Each path is a new rotation, seen through one point. The rows after it are directions, each followed by how far the rotation turns it, in degrees per step (0 if it stays put).
Each turn is a multiple of 5 degrees from 10 to 175, or 0.
Each row of a path follows its step; steps can be skipped.

step 0: [ -0.9   3.1 -20.2   2.8 -15.7  -1.1   5.1   7.8   0.3  11.1   1.4 -11.4
 -12.9 -11.0  -3.7   5.8  -0.6 -20.2 -14.6   1.0  19.1   4.9  25.3 -11.3
 -18.5  -7.4   3.1  38.2   4.8 -10.3   1.9  18.4  18.8  -5.0 -37.3]
step 2: [ 11.7   0.1  -4.2 -10.2  -0.4  -2.2   3.9   1.1 -10.1   6.4  27.3 -27.7
 -15.9  -0.9  -5.0 -17.1   4.8  10.7 -20.1   0.6  -2.2  13.8  19.9   2.7
  -2.1  21.5   0.9  26.4   2.4  16.1  19.0   4.7  40.9 -11.6  11.2]
step 3: [ -3.7  -4.0  -4.1   1.5  17.2  -2.3  -9.4  12.2  -8.7  14.5  16.7 -18.4
  -3.3   5.1  -2.7  -5.6  -8.6  -6.2  -0.3 -44.2  10.1  10.8  19.9  -2.3
  -8.0 -22.2 -15.0  30.0 -15.7  -7.5 -19.3  10.2  14.3 -18.2   1.5]
step 4: [ -7.2  -0.5 -15.5   4.8 -21.2  -6.5  -1.3  20.0  13.9  11.7   3.2  -8.0
  -3.6  11.7 -27.0   8.8  -1.2   8.0 -11.1  21.0   5.2  19.2  25.8 -13.4
 -19.1 -15.9 -13.4  26.7  17.5 -11.0  -8.3  19.0  21.8  -1.3   6.8]
step 6: [ -0.7  -9.0  -9.2 -27.1   4.2  12.2  11.8  -2.6  -5.1   3.1  35.4 -14.6
 -19.1  27.1   0.8 -12.9 -10.9   7.7 -15.6  -6.0 -14.2  -1.7  25.0 -23.3
 -22.8   4.1 -13.8  22.6  -1.2  -0.1   4.2  -3.6   6.2 -10.2   5.6]
step 7: [ -5.3  16.9 -18.5  -1.3  13.3  -2.5  -1.4  -5.9   1.6  16.5   4.8 -14.8
 -27.1   0.7   1.2   8.0   1.5  23.4  15.9 -18.4  -9.8  12.9  24.2 -13.7
  -2.3 -37.0  -8.8  11.2   8.0 -10.4 -25.5   8.7  17.4 -13.3  -8.8]
step 8: [  8.2   8.8 -25.4 -18.6 -10.6  -6.7   6.8   3.6  11.5  17.5   5.6 -21.7
 -11.5 -13.0  -8.6  14.8   1.7 -18.9 -18.5  23.5   7.5 -16.6  13.0 -27.6
  -5.1 -13.2 -29.4  14.3  18.4 -12.4   2.4  10.8  16.7  -8.5  -0.3]
step 9: [ -3.4  11.4  -1.1  -4.0   8.8 -19.9   8.7 -10.0  -0.9  24.9  15.7 -13.0
 -15.8  10.7  22.2  -1.7  24.5 -11.6 -10.2  -9.1 -18.4 -15.2  24.6   7.6
 -10.4  -3.0   1.7  22.9  22.0 -25.7   9.9 -12.7  10.9  -0.1  16.8]
step 10: [ 14.6   1.5 -21.8 -13.2 -21.3   9.0  14.9 -10.6   2.9  10.5  21.0 -19.6
 -17.6   1.2  12.3 -14.1  -5.3   6.7  -7.0 -22.1  10.6   9.4  23.3 -20.3
 -12.3  -1.0  18.0  21.6   2.0  -1.5  15.0   5.6  22.9  -3.9 -19.9]
step 11: [  3.2  -6.4  -2.9  14.9  -3.3   2.0 -18.6   7.6   6.0  22.1   2.8  -7.3
 -26.0 -11.6   4.2  22.7   1.0   0.1  -6.9 -28.5  10.5 -13.8  36.0   4.2
   1.8 -22.4 -24.9  12.4   8.1  -3.8  -2.9   7.4  23.7 -11.1  -4.8]
[  0.5  -5.1   2.6  -9.0   0.4   4.1  -3.1   2.2   0.1  -0.8   2.8   0.9
   4.6  -3.5  -2.2   2.3  -2.8 -12.9  -3.3  -6.3   5.0 -11.7   1.9  -4.0
   1.3  -1.5  -9.7   0.8 -10.3  -1.3   1.5  -0.3  -5.1  -0.7  -4.3] : 140
[ 1.3 -3.2  0.8 -6.5  1.4  4.8 -6.9  0.6 -8.4 -6.3 -0.5 -5.5 -8.8 -6.4
 -1.2  2.3 -3.9  8.9 -0.3 -6.4 -3.9 -0.4 -0.6 -0.3  7.9  1.8 -4.8 -1.6
  6.1 11.2 -4.6 -2.5  0.3 -5.5  0.7] : 80
[ -7.2   2.7 -12.3  -7.3   8.8   5.6   2.5  -4.3   0.1  -2.9  -1.1  -2.1
  -2.6   7.5   1.9   1.9   1.5  -1.2  -1.0   9.0  -9.3  -5.4   0.9  -4.0
   2.3  -7.5   1.8  -7.7  -0.9  -1.1  -2.7   2.4  -3.5   1.1  -2.1] : 35
[ -1.4   2.3  -0.4   6.6   3.9  -1.7  -0.9  -1.2   6.4   4.3   5.7   2.2
   3.1  -0.8  -1.0  -5.1   0.3  -2.7   3.0   6.6   1.1  -5.3   0.8   1.9
   5.6   1.1 -11.7  -9.2   6.0   8.8   9.7  -0.6   7.3  -6.3   2.1] : 110
[ -5.0   2.9   1.4  -3.5 -14.6   6.5  -1.4   2.7  -4.1   8.5   0.8  -0.9
   0.4  -0.1  -6.2   0.9   3.8   2.7   2.2   0.3   4.1  -1.8  -0.9   0.3
  -2.0  -5.7   1.4 -12.6  -2.4  -0.5  -5.9  -5.3   9.2   4.3  -0.9] : 110
[-9.3  2.7  1.2 -5.3 -2.9 -8.3 -9.2  1.6  3.3  0.6  1.2  7.0 -7.5 -5.0
 -7.5 -3.5  7.0 -4.1 -7.1  3.4  4.0 -1.6 -3.4 -1.7  2.4  0.0  5.1  1.2
  9.0 -1.5 -0.5  3.5 -7.9 -1.7  1.8] : 95

step 0: [ -5.4   7.1 -19.5 -20.3   9.2 -11.0  -2.9 -13.6  -0.3  -3.2  -9.1 -17.0
  22.7  23.3 -13.3 -15.7 -10.1 -10.5 -21.5 -11.4  -4.5  12.1  -4.3   0.4
   8.3  -9.9  -8.0  10.4 -11.3  -7.6  23.2  23.0  32.9 -40.7  26.4]
step 1: [ -1.7  -5.9   0.8 -33.6  -4.1 -26.2  14.5   8.1 -40.9  21.6  15.4 -23.9
   0.5   7.0  -0.3   0.7  -1.7   0.4  10.3  -8.1 -18.0  11.1 -15.2 -21.8
  25.3 -11.8 -18.5  -1.4  -7.9  15.1   5.1   1.4  21.2 -22.8  -7.6]
step 2: [  0.5 -14.2 -20.1 -30.9 -38.8 -17.2  -3.2  10.0   2.9 -14.0  -5.5 -22.6
 -18.2  10.9  -2.8  12.5 -14.2 -11.0  21.6  -0.1 -16.0   2.5   5.5  -1.0
  29.4  -9.7 -22.1  20.1 -18.4 -19.4   5.2   6.5 -19.2  -7.9   2.8]
step 3: [  0.0   6.8 -19.3  17.6 -25.3  -6.2   3.3  10.5  -8.6  -8.8 -29.7 -14.3
  13.0 -10.6  -2.1  14.3 -21.4 -12.2  28.2 -23.1  11.9   8.9  -3.7 -29.0
  20.0 -16.6  -4.5  30.7  21.3  -5.8  -8.4  16.7  15.7  -4.5  -0.3]
step 4: [ 18.9  14.4 -21.5  -6.0 -17.5 -18.0 -13.1  38.3  -9.6  29.9  -4.7 -25.5
   6.5 -17.1  -5.2  -1.0  -4.6  15.1  30.4  -3.9   5.8 -36.4   0.3  -5.1
  -0.2  -3.2  14.3  17.0   9.6   1.6  -5.1  -5.0   2.7   6.3  19.9]
step 5: [ 42.8  27.6 -19.5   5.8 -27.7  -4.4   4.6  24.3  17.3 -15.0  18.9   2.3
  -9.8  -0.6  11.1   5.3  -7.4  15.8  13.5  -1.5  17.0 -18.2  26.4 -16.5
   6.5   1.8  15.9   5.8   0.6  15.2   8.0   8.6 -12.2   1.1 -24.9]
step 6: [  7.2  34.6 -11.7  13.8  -1.6  12.8   1.9  -6.8   8.4 -22.8 -30.0  -5.8
  -8.1   6.1 -14.1  -8.9  12.8   0.6  16.0 -17.1  14.9 -47.1  14.4   1.6
   0.5  -3.4  22.6  -7.9  11.0  -1.9  17.4  -5.8   6.9 -30.4  -6.3]
step 7: [ 32.7  30.2  22.3 -10.7  -8.3  22.6  18.5  -4.8 -12.7  21.2 -10.7 -20.3
   1.3  11.9 -12.2 -11.5  24.7   2.7 -19.5  11.6  14.5 -23.1   4.0 -23.5
 -11.9  12.1  17.9   1.5  -7.2   0.4 -16.2   3.6  15.6 -19.6  -6.4]
step 10: [ -4.3 -15.3  -8.5  -9.2  -3.0   5.7 -28.8   0.5 -18.5  13.2 -14.8 -11.5
  23.8  11.8  -5.5 -15.6  -2.7  22.7  -7.7   5.6  -8.7   4.0   9.1 -23.5
   7.0  35.6 -26.4   8.8 -16.4 -22.3   1.7  -2.6  21.3 -30.0  24.0]
step 11: [  8.3 -27.1   1.5   1.1  18.3 -16.8  -4.3   0.0 -19.9   1.9  30.3 -11.5
   1.6  -3.1  15.2   3.5 -28.8   6.4   9.4 -11.9 -15.3 -15.1   2.8 -36.4
  14.9  17.8 -21.2  17.8 -17.8   4.7  -0.4  26.9  -5.0 -20.0  -7.7]
[ -4.2  -2.1  -0.1  -3.5  -9.9  -0.7  -6.8   1.9  -2.5   1.9  10.1   9.7
   1.8  -4.0  -0.9  11.2  -0.7 -10.9   0.9   0.0  -2.1  -3.6  -5.3  -4.0
  -1.0  -1.7  -5.3   2.1   4.0  -1.6   4.5   1.1   3.3  -5.7   4.6] : 35
[ 3.5 -2.4 -4.7  7.1 -7.8 -5.0  5.9 10.0  3.1 -3.3 -0.2  2.0 -6.6 -7.0
 -4.6 -1.3  3.5  1.4  2.2 -5.0  7.6 -0.7 -9.1 -3.1  2.7 -1.7  5.8 -8.7
 -3.0 -2.5 -4.8  2.5 -3.8  0.6  5.5] : 35
[ -2.0  -4.9  -0.6   1.0  -8.1  -2.0  -9.2  -1.4  -3.0   2.0  -8.9  -5.8
  -0.1   3.2   0.2   6.2   4.8  -6.2   1.7  -0.6  -3.7  10.7   0.2  -3.0
  -2.2   4.7   6.0   3.0   4.6   0.8 -10.6  -3.0  -6.3   6.4   0.1] : 60
[13.1  0.9  8.2 -4.8  4.5 -2.4  0.6  2.8 -4.1  5.6 -1.0 -0.9  5.4  3.4
  5.1 -0.2 -6.6 -3.2 -1.3 -5.1 -0.3 -1.5 -7.9 -5.1  0.6  3.8  0.5 -3.4
 -1.3  5.1  3.7 -8.0 -3.4  4.9 10.2] : 110
[ -3.7  -0.6  -1.1  -9.1   2.7   5.2  -1.0   7.1  -5.6   8.5  -2.8   1.0
   6.1  -4.7  -0.4  -0.2  13.6   5.2  -3.4 -10.0   0.8  -2.2   2.1  -3.7
  -1.2  -0.6  -2.2  -1.3  -2.1  -2.9  -1.5   4.6   7.1   7.7  -0.6] : 115
